Questions about the matrix below. Indices start at 0.
1) Read off the entry in row 0 and column 0.
2) Read off the bottom entry of the column that holds the largest entry.
3) Read off the entry directly below 201.
4) Read off the entry directly above -68.
5) Read off the entry just right of the largest entry.
6) Read off the entry just left of -68.
7) Read off the entry at row 2, column 2.
8) Read off the entry in the bottom-right corner.
[[-627  368 -506  -32 -549 -298   86  384  115   53 -384 -127 -250  128]
 [-183  -28  612  242 -429  552   11  294 -191   -2  310    9   28   62]
 [ -41 -212  333 -289 -627  266  223  319  134  359  297 -416  187 -255]
 [ 175  207  218 -446  -54  -13  500  472  461  511  -83 -227  158  345]
 [ 132  397  500 -141  631  326 -121  322  465  383  423  201  126  -31]
 [ 639 -155  322  369 -145  336  355 -214 -152   88  132 -554  481 -251]
 [ 145 -103  395  557  629  563 -201 -233   35 -490  118  387 -101   51]
 [ 233  -11   35 -117  644 -518  443 -244  428   88  -54  105 -387    2]
 [-331  -65 -267  341 -297 -304  100  315  -65 -357 -391  529   50  672]
 [ 749 -206  529   94  694  301  481  179  218  121 -160  340   40    7]
 [-252  122  430   34  -68  266 -372  188  223 -214  159  283  171  223]]
1) -627
2) -252
3) -554
4) 694
5) -206
6) 34
7) 333
8) 223

[[  0   3  -4  -9   9  -4   1  34   8  -8   5   4 -20   0  13]
 [-15   0  -3   3 -17   6  -5 -35 -29   0   0  -7  -3 -13   5]
 [  0  -1  -3  -2   5   4  14 -18   0   6  -3  -1  -3   5   5]
 [ 15  -4   0 -13  16   1 -20  38   9 -10   0   1  -9  -2  41]
 [-20   0 -16   6  -9   0 -37  43  11  -6   2  -8 -16 -12  30]
 [-14   8  -6  19  -7 -12   9 -28  19   8   0   0   7 -16  19]]
Rows and columns are numbered from 0.
Give the entry at row 2, column 2.
A: -3
The entry in row 1 and column 2: -3
The entry in the top-right corner: 13
Give the entry directly above the smallest entry.
A: -20
The entry in row 0 and column 1: 3
Give the entry just right of the largest entry.
A: 11
Give the entry in row 0 and column 2.
A: -4
Give the entry just left of the largest entry.
A: -37
The entry directly below the largest entry -> -28
The largest entry: 43
The entry at row 2, column 1 is -1
The entry directly below the smallest entry is 9
The entry in the top-left corner: 0
Give the entry at row 1, column 0.
A: -15
The top entry of the column that holds the smallest entry -> 1
The entry in the bottom-right corner is 19
Give the entry directly above 38.
A: -18
Give the bottom-left entry.
A: -14
Give the entry directly below -10.
A: -6
Give the entry just left of -29.
A: -35
Give the entry directly above the largest entry.
A: 38
The entry in row 2 and column 0 is 0
Give the entry in row 1 and column 1.
A: 0

23	-7	26	12	40	17	38	-39	1	-19	40
Read off the fourth-last entry.
A: -39
Read off the second entry from the left.
A: -7
The first entry from the right -> 40
Read off the fourth entry.
A: 12

grid =
[[  7.009  -9.992 -15.541  -7.677   8.010  19.285   0.067   7.241  -0.229
    0.415   9.766 -16.551 -18.532 -11.488  -1.708]
 [  5.418  22.832 -11.239   8.816  -9.041  -0.597  -5.157  -7.605  -6.373
   13.653  -7.620   7.340  11.062 -15.006 -10.768]
 [-12.935  -9.876 -10.974   8.372   3.633 -20.293   5.812   7.550  -1.662
   17.673  -9.525   4.033  -5.443  -1.368 -16.581]
 [ 13.807 -12.579  -4.710  -5.647 -17.107  -4.694   6.113   3.914   0.606
   -9.712  16.022 -24.632   5.959  -4.284  -5.100]
 [-25.942  -0.147   2.274   7.962 -12.041  15.401  -5.881  -1.397 -11.702
    2.432  -1.374   5.400  -5.778   4.009   2.819]
 [  5.852   7.468  -3.169   2.141   3.753  -7.069   1.023  15.702   2.675
  -18.762   4.512 -14.366   5.594 -10.539  25.990]
 [-11.101 -10.923  -6.138  -3.413  16.550   6.582  14.063   3.871  -8.100
   -5.151   6.086 -26.693   8.522   2.745 -12.286]
 [-13.923  -8.936  10.839   1.995 -19.114  10.881  -5.182 -25.813   4.278
    1.839  -6.137  -0.642   0.874  10.883   6.655]
 [-15.479  10.371  10.137 -19.983   0.568  -1.968   4.764 -10.470  -5.813
  -23.060  10.048 -10.823   1.269  10.565   2.959]]
The entry just right of -18.532 is -11.488
Find the entry just left of the centre entry.
-5.881
Find the entry just left of -10.923.
-11.101
Find the entry just right of 1.269.
10.565
Find the entry just left of 8.372.
-10.974
The third entry in reading order -> -15.541
The entry just left of 8.010 -> -7.677
The centre entry: -1.397
The entry just right of 7.962: -12.041
Find the 3rd largest entry.
19.285
The entry just right of 2.274: 7.962
The entry just left of -18.762: 2.675
Find the entry just right of -1.374.
5.400
The entry just right of -7.620 is 7.340
Find the entry just left of 0.568.
-19.983
The entry just right of 4.009 -> 2.819
Find the 1st entry in reading order.
7.009
The entry just left of the smallest entry: 6.086
Find the entry just right of the smallest entry.
8.522
The largest entry -> 25.990
Find the entry just right of the centre entry.
-11.702
Find the entry just right of 3.633.
-20.293
The entry just right of 11.062 is -15.006

Read these off the row that follows.
1) Report the second smallest entry.
2) Report the entry just left of -25.
3) Report the entry just right of the smallest entry.
 28   14   -7  -53   33    1   33   53  -25
1) -25
2) 53
3) 33

m =
[ -34  248  631 -181 -328   65 -348  254  181  346  457 -319 -469 -599
 -143]
The last entry? -143
The first entry: -34
The entry just left of -143: -599
The entry just right of the largest entry? -181
The entry just left of the smallest entry is -469
The 2nd entry from the left? 248

[1.3, 1.1, -1.5, 0.5, -1.0, -1.0, -0.2, -0.3, -0.5, 1.4, -0.6, -1.7]
The 3rd entry from the left -> -1.5
The third-last entry: 1.4
Read off the first entry.
1.3
The entry just left of -0.5: -0.3
The 2nd entry from the left -> 1.1
The minimum: -1.7
Read off the 2nd entry from the right.
-0.6
The fifth entry is -1.0
